0: array([53, 84, 68, 68, 49, 12, 12, 68, 75, 87, 50, 59, 65, 12, 58, 57, 27, 66, 48, 35, 38, 75, 43, 34])
1: array([50, 45, 42, 50, 49, 58, 67, 61, 59, 51, 41, 50, 30, 64, 58, 49, 39, 50, 33, 48, 52, 41, 39, 28])
2: array([60, 37, 68, 50, 49, 42, 59, 48, 75, 52, 32, 46, 48, 34, 70, 56, 49, 44, 42, 41, 53, 52, 50, 38])
3: array([48, 84, 63, 56, 43, 50, 18, 42, 68, 59, 53, 51, 57, 22, 42, 74, 46, 55, 95, 51, 53, 59, 49, 80])
4: array([48, 47, 47, 42, 66, 61, 50, 70, 26, 50, 68, 52, 44, 60, 30, 43, 56, 70, 66, 54, 50, 51, 52, 71])
5: array([36, 59, 47, 52, 43, 64, 67, 59, 59, 41, 66, 42, 52, 56, 27, 46, 59, 55, 87, 41, 59, 42, 63, 63])
6: array([60, 37, 69, 51, 45, 41, 60, 48, 74, 54, 32, 47, 49, 34, 74, 59, 48, 41, 41, 39, 52, 49, 50, 37])
7: array([39, 54, 59, 41, 76, 47, 21, 60, 30, 59, 57, 64, 44, 51, 29, 64, 65, 62, 70, 71, 48, 50, 46, 93])
8: array([42, 44, 31, 48, 53, 61, 84, 64, 34, 33, 55, 49, 34, 64, 29, 38, 56, 35, 64, 56, 52, 42, 64, 70])
9: array([65, 24, 37, 20, 57, 47, 69, 72,  7, 31, 68, 55, 36, 52, 35, 22, 45, 36, 23, 83, 54, 66, 65, 50])
10: array([49, 37, 50, 49, 63, 55, 50, 57, 55, 57, 38, 39, 49, 50, 43, 51, 57, 65, 66, 28, 59, 36, 48, 42])
11: array([48, 67, 53, 44, 49, 63, 57, 41, 60, 32, 58, 59, 60, 48, 60, 47, 62, 54, 59, 63, 43, 55, 62, 74])
12: array([45, 73, 53, 62, 52, 48, 23, 40, 66, 70, 46, 44, 64, 51, 57, 65, 49, 76, 55, 32, 44, 43, 31, 33])
13: array([49, 44, 40, 50, 46, 58, 62, 61, 59, 54, 37, 43, 32, 63, 62, 50, 38, 49, 34, 48, 53, 42, 37, 25])
14: array([46, 54, 51, 58, 51, 47, 15, 57, 34, 73, 47, 53, 30, 64, 32, 75, 38, 43, 50, 58, 54, 50, 25, 61])
15: array([53, 45, 39, 39, 50, 53, 45, 52, 28, 29, 42, 49, 41, 51, 27, 51, 46, 29, 68, 76, 60, 52, 76, 88])
16: array([47, 67, 61, 55, 67, 39, 26, 44, 61, 74, 40, 53, 61, 47, 61, 61, 53, 77, 52, 43, 41, 47, 38, 42])
17: array([63, 23, 35, 18, 60, 48, 69, 67,  7, 28, 66, 56, 40, 56, 37, 23, 43, 35, 19, 87, 50, 65, 69, 58])
18: array([22, 74, 27, 54, 65, 60, 77, 49, 47, 40, 50, 59, 53, 65, 52, 47, 66, 61, 82, 70, 36, 46, 57, 80])
19: array([42, 47, 38, 54, 45, 54, 88, 32, 43, 26, 47, 47, 47, 58, 46, 43, 66, 29, 54, 55, 51, 42, 65, 67])
20: array([63, 58, 46, 50, 47, 50, 28, 48, 37, 58, 32, 42, 35, 47, 38, 54, 35, 41, 45, 62, 54, 46, 48, 59])
21: array([49, 72, 28, 41, 56, 47, 85, 59, 60, 41, 78, 58, 62, 21, 49, 36, 66, 72, 58, 63, 48, 67, 42, 49])
22: array([51, 39, 69, 46, 36, 25, 23, 57, 63, 46, 57, 61, 72, 50, 82, 27, 29, 39, 22, 47, 31, 68, 64, 15])
23: array([54, 53, 52, 65, 39, 36, 31, 52, 47, 72, 34, 54, 34, 47, 40, 61, 35, 31, 34, 49, 48, 48, 26, 44])
24: array([50, 72, 25, 40, 61, 43, 87, 60, 61, 39, 74, 59, 60, 20, 48, 32, 66, 74, 58, 61, 46, 66, 50, 46])
25: array([36, 35, 43, 48, 59, 52, 61, 33, 30, 31, 35, 52, 42, 81, 50, 48, 60, 23, 39, 74, 47, 39, 70, 64])
26: array([48, 45, 41, 49, 51, 63, 62, 61, 59, 51, 42, 38, 31, 64, 57, 49, 38, 47, 35, 48, 52, 40, 40, 28])
27: array([36, 47, 47, 67, 56, 37, 75, 57, 48, 55, 56, 56, 53, 35, 44, 52, 50, 55, 65, 52, 59, 62, 51, 49])
28: array([65, 22, 50, 57, 49, 43, 38, 42, 18, 56, 43, 58, 54, 55, 42, 37, 43, 41, 18, 56, 56, 53, 42, 32])
29: array([28, 56, 59, 50, 65, 55, 49, 43, 72, 40, 48, 67, 62, 71, 65, 51, 68, 60, 52, 56, 36, 38, 50, 62])
30: array([49, 41, 43, 47, 49, 59, 64, 61, 58, 50, 40, 48, 33, 62, 58, 51, 37, 49, 34, 50, 53, 39, 38, 25])
31: array([69, 28, 48, 37, 46, 54, 60, 60, 62, 29, 32, 44, 38, 47, 48, 38, 46, 26, 37, 44, 58, 38, 66, 40])
32: array([36,  8, 43, 44, 56, 58, 99, 24, 11, 12, 64, 66, 57, 69, 64, 35, 72, 31, 27, 97, 51, 61, 69, 62])
33: array([41, 51, 36, 33, 76, 42, 77, 58, 42, 55, 53, 58, 47, 53, 68, 36, 56, 72, 33, 73, 35, 53, 41, 33])
34: array([56, 41, 43, 40, 19, 44, 64, 40, 35, 15, 80, 54, 55, 42, 38, 44, 49, 18, 50, 79, 62, 79, 72, 69])
35: array([45, 68, 62, 56, 65, 38, 28, 43, 58, 74, 41, 55, 55, 47, 58, 63, 53, 75, 54, 47, 42, 45, 36, 42])
36: array([66, 58, 59, 38, 29, 69, 36, 53, 42, 36, 66, 32, 37, 42,  2, 63, 53, 40, 85, 50, 77, 51, 70, 99])
37: array([29, 40, 50, 44, 65, 32, 37, 58, 53, 30, 48, 71, 55, 86, 47, 34, 55, 29, 30, 70, 38, 40, 62, 53])
38: array([55, 54, 39, 53, 44, 49, 62, 56, 54, 47, 75, 59, 60, 35, 51, 40, 49, 58, 42, 55, 56, 70, 44, 36])
39: array([29, 48, 50, 62, 68, 38, 37, 53, 38, 65, 56, 68, 48, 71, 43, 56, 58, 54, 48, 58, 42, 48, 32, 51])
40: array([52, 60, 77, 62, 27, 40, 24, 42, 53, 64, 62, 49, 62, 37, 67, 65, 36, 46, 53, 42, 42, 73, 57, 58])
41: array([61, 39, 68, 48, 49, 40, 56, 48, 78, 56, 34, 50, 50, 33, 73, 57, 49, 43, 42, 35, 53, 48, 51, 39])
42: array([65, 55, 56, 17, 51, 53, 56, 79, 78,  8, 33, 44, 46, 42, 51, 22, 45, 32, 61, 49, 41, 34, 99, 69])
43: array([49, 71, 25, 41, 60, 44, 88, 61, 61, 41, 74, 56, 61, 26, 47, 34, 64, 70, 59, 60, 46, 61, 46, 45])
44: array([64, 59, 32, 51, 39, 59, 55, 41, 29, 44, 54, 42, 47, 37, 45, 48, 41, 36, 43, 60, 54, 61, 58, 62])
45: array([65, 69, 65, 45, 48, 37, 35, 60, 57, 60, 48, 50, 51, 20, 39, 59, 52, 46, 65, 43, 48, 59, 62, 82])
46: array([40, 46, 47, 57, 47, 50, 67, 63, 46, 48, 62, 53, 48, 57, 39, 43, 57, 48, 61, 38, 47, 51, 49, 64])
47: array([49, 34, 66, 67, 49, 18, 13, 33, 50, 65, 42, 57, 72, 21, 54, 57, 36, 41, 50, 53, 66, 70, 50, 29])
48: array([48, 61, 53, 45, 48, 59, 58, 45, 63, 31, 60, 60, 59, 45, 61, 46, 62, 53, 57, 63, 42, 53, 59, 73])
49: array([58, 77, 35, 67, 61, 27, 40, 62, 57, 74, 54, 64, 52,  2, 27, 57, 44, 49, 62, 56, 61, 66, 29, 42])

array([45, 55, 53, 56, 51, 51, 14, 59, 39, 72, 50, 55, 30, 62, 26, 73, 37, 44, 52, 58, 56, 48, 26, 64]) --> 14 20
array([49, 36, 62, 50, 58, 44, 48, 46, 50, 52, 46, 46, 58, 46, 52, 49, 47, 62, 48, 42, 58, 52, 70, 35]) --> 10 2
array([41, 68, 46, 47, 55, 52, 32, 51, 36, 50, 59, 66, 43, 50, 36, 65, 48, 56, 51, 87, 53, 64, 37, 71]) --> 7 14
array([66, 57, 46, 44, 49, 52, 28, 49, 33, 55, 32, 42, 36, 50, 40, 59, 36, 39, 44, 63, 51, 44, 50, 61]) --> 20 44
array([62, 58, 38, 58, 32, 52, 49, 32, 47, 48, 38, 42, 57, 37, 65, 44, 40, 37, 38, 53, 45, 56, 49, 39]) --> 44 20
array([52, 55, 37, 52, 44, 45, 61, 56, 55, 45, 72, 57, 65, 27, 57, 38, 49, 59, 38, 55, 53, 72, 46, 34]) --> 38 21
array([76, 43, 49, 46, 46, 47, 41, 57, 54, 70, 38, 28, 39, 35, 37, 65, 40, 45, 50, 21, 71, 44, 47, 39]) --> 10 20
array([46, 56, 50, 59, 48, 48, 15, 57, 37, 78, 47, 51, 29, 63, 30, 72, 38, 42, 51, 57, 54, 48, 21, 61]) --> 14 23
array([36, 68, 62, 62, 27, 56, 12, 39, 54, 56, 68, 50, 55, 77, 36, 72, 52, 48, 60, 38, 46, 49, 35, 72]) --> 14 40
array([44, 56, 43, 61, 53, 58, 57, 31, 38, 57, 45, 49, 42, 67, 43, 64, 69, 49, 46, 56, 48, 38, 23, 62]) --> 39 46
array([43, 30, 74, 37, 62, 64, 34, 41, 60, 35, 40, 47, 67, 87, 71, 37, 74, 59, 56, 27, 32, 25, 66, 59]) --> 29 10
array([65, 78, 71, 62, 29, 29, 18, 50, 61, 64, 65, 53, 78,  6, 72, 54, 30, 44, 54, 41, 35, 86, 58, 62]) --> 40 0
array([44, 53, 53, 53, 51, 48, 17, 59, 37, 72, 49, 55, 30, 64, 32, 71, 39, 41, 48, 63, 54, 49, 25, 63]) --> 14 23
array([48, 48, 71, 51, 38, 59,  1, 37, 49, 49, 54, 49, 65, 64, 56, 56, 46, 50, 54, 43, 43, 52, 53, 61]) --> 40 20
array([53, 39, 47, 48, 61, 52, 51, 56, 56, 56, 39, 40, 50, 49, 43, 51, 54, 65, 65, 27, 59, 36, 45, 37]) --> 10 46
array([42, 55, 41, 62, 54, 60, 58, 32, 39, 57, 44, 52, 41, 70, 38, 62, 69, 50, 49, 55, 51, 37, 23, 64]) --> 39 46
array([52, 42, 41, 42, 46, 55, 42, 47, 29, 31, 44, 47, 44, 45, 30, 50, 47, 24, 67, 75, 55, 52, 76, 89]) --> 15 44
array([52, 56, 39, 58, 42, 47, 65, 53, 53, 51, 72, 58, 63, 33, 56, 39, 51, 61, 40, 53, 57, 72, 42, 33]) --> 38 27
array([53, 45, 44, 42, 47, 52, 45, 51, 27, 29, 43, 47, 45, 52, 29, 48, 46, 23, 64, 77, 57, 50, 75, 88]) --> 15 44
array([62, 50, 51, 35, 63, 45, 72, 65, 44, 42, 44, 56, 36, 24, 43, 48, 50, 44, 44, 72, 55, 57, 60, 60]) --> 44 27
array([36, 24, 52, 62, 60, 55, 78, 44, 38, 49, 54, 57, 56, 71, 66, 41, 64, 53, 40, 40, 42, 45, 46, 43]) --> 46 1
array([62, 56, 46, 44, 47, 49, 25, 51, 37, 64, 30, 42, 36, 46, 40, 59, 34, 41, 44, 61, 51, 46, 49, 58]) --> 20 23
array([54, 68, 51, 52, 31, 60, 54, 52, 85, 40, 35, 30, 37, 43, 34, 66, 48, 32, 98, 27, 64, 34, 60, 65]) --> 5 3
array([62, 53, 43, 47, 47, 49, 26, 48, 33, 56, 34, 43, 34, 49, 37, 61, 34, 35, 42, 63, 50, 45, 48, 60]) --> 20 23
array([52, 54, 36, 54, 45, 49, 64, 55, 53, 46, 72, 53, 61, 29, 53, 42, 49, 61, 43, 56, 55, 71, 40, 36]) --> 38 21
array([35, 57, 45, 55, 55, 36, 36, 42, 46, 42, 41, 61, 48, 70, 42, 47, 51, 31, 44, 63, 39, 43, 56, 62]) --> 37 39
array([70, 41, 56, 21, 37, 55, 18, 36, 31, 29, 62, 45, 51, 42, 30, 59, 55, 30, 50, 80, 66, 62, 62, 76]) --> 15 34
array([62, 58, 49, 42, 50, 51, 21, 47, 37, 56, 31, 42, 32, 49, 37, 61, 37, 35, 44, 64, 48, 44, 53, 66]) --> 20 14
array([50, 47, 59, 58, 33, 45, 37, 63, 51, 49, 72, 55, 50, 43, 30, 52, 40, 38, 63, 41, 59, 61, 55, 53]) --> 46 27
array([44, 56, 68, 62, 35, 48, 42, 46, 45, 45, 79, 55, 70, 42, 55, 41, 44, 58, 52, 41, 46, 71, 67, 53]) --> 40 38
array([59, 23, 48, 43, 71, 60, 64, 45, 15, 52, 53, 47, 46, 40, 30, 57, 70, 63, 60, 59, 68, 50, 54, 69]) --> 4 46
array([31, 38, 59, 60, 35, 40, 68, 49, 79, 36, 76, 53, 65, 53, 53, 47, 51, 52, 56, 33, 64, 55, 56, 12]) --> 38 27
array([60, 62, 89, 53, 53, 39, 16, 83, 69, 85, 61, 50, 36, 24, 24, 72, 40, 64, 76, 25, 62, 54, 40, 64]) --> 45 3
array([47, 54, 53, 57, 49, 49, 18, 56, 35, 73, 48, 54, 30, 63, 29, 74, 35, 40, 51, 56, 56, 50, 26, 60]) --> 14 23
array([53, 43, 42, 43, 50, 54, 42, 49, 26, 30, 44, 49, 42, 50, 30, 53, 46, 27, 70, 74, 58, 49, 76, 89]) --> 15 44
array([34, 25, 52, 61, 59, 55, 77, 41, 37, 42, 51, 54, 57, 69, 66, 42, 63, 53, 44, 41, 42, 45, 45, 43]) --> 46 19
array([54, 44, 30, 35, 54, 85, 84, 41, 33, 25, 41, 29, 32, 61, 32, 54, 65, 49, 80, 63, 63, 30, 62, 78]) --> 8 19
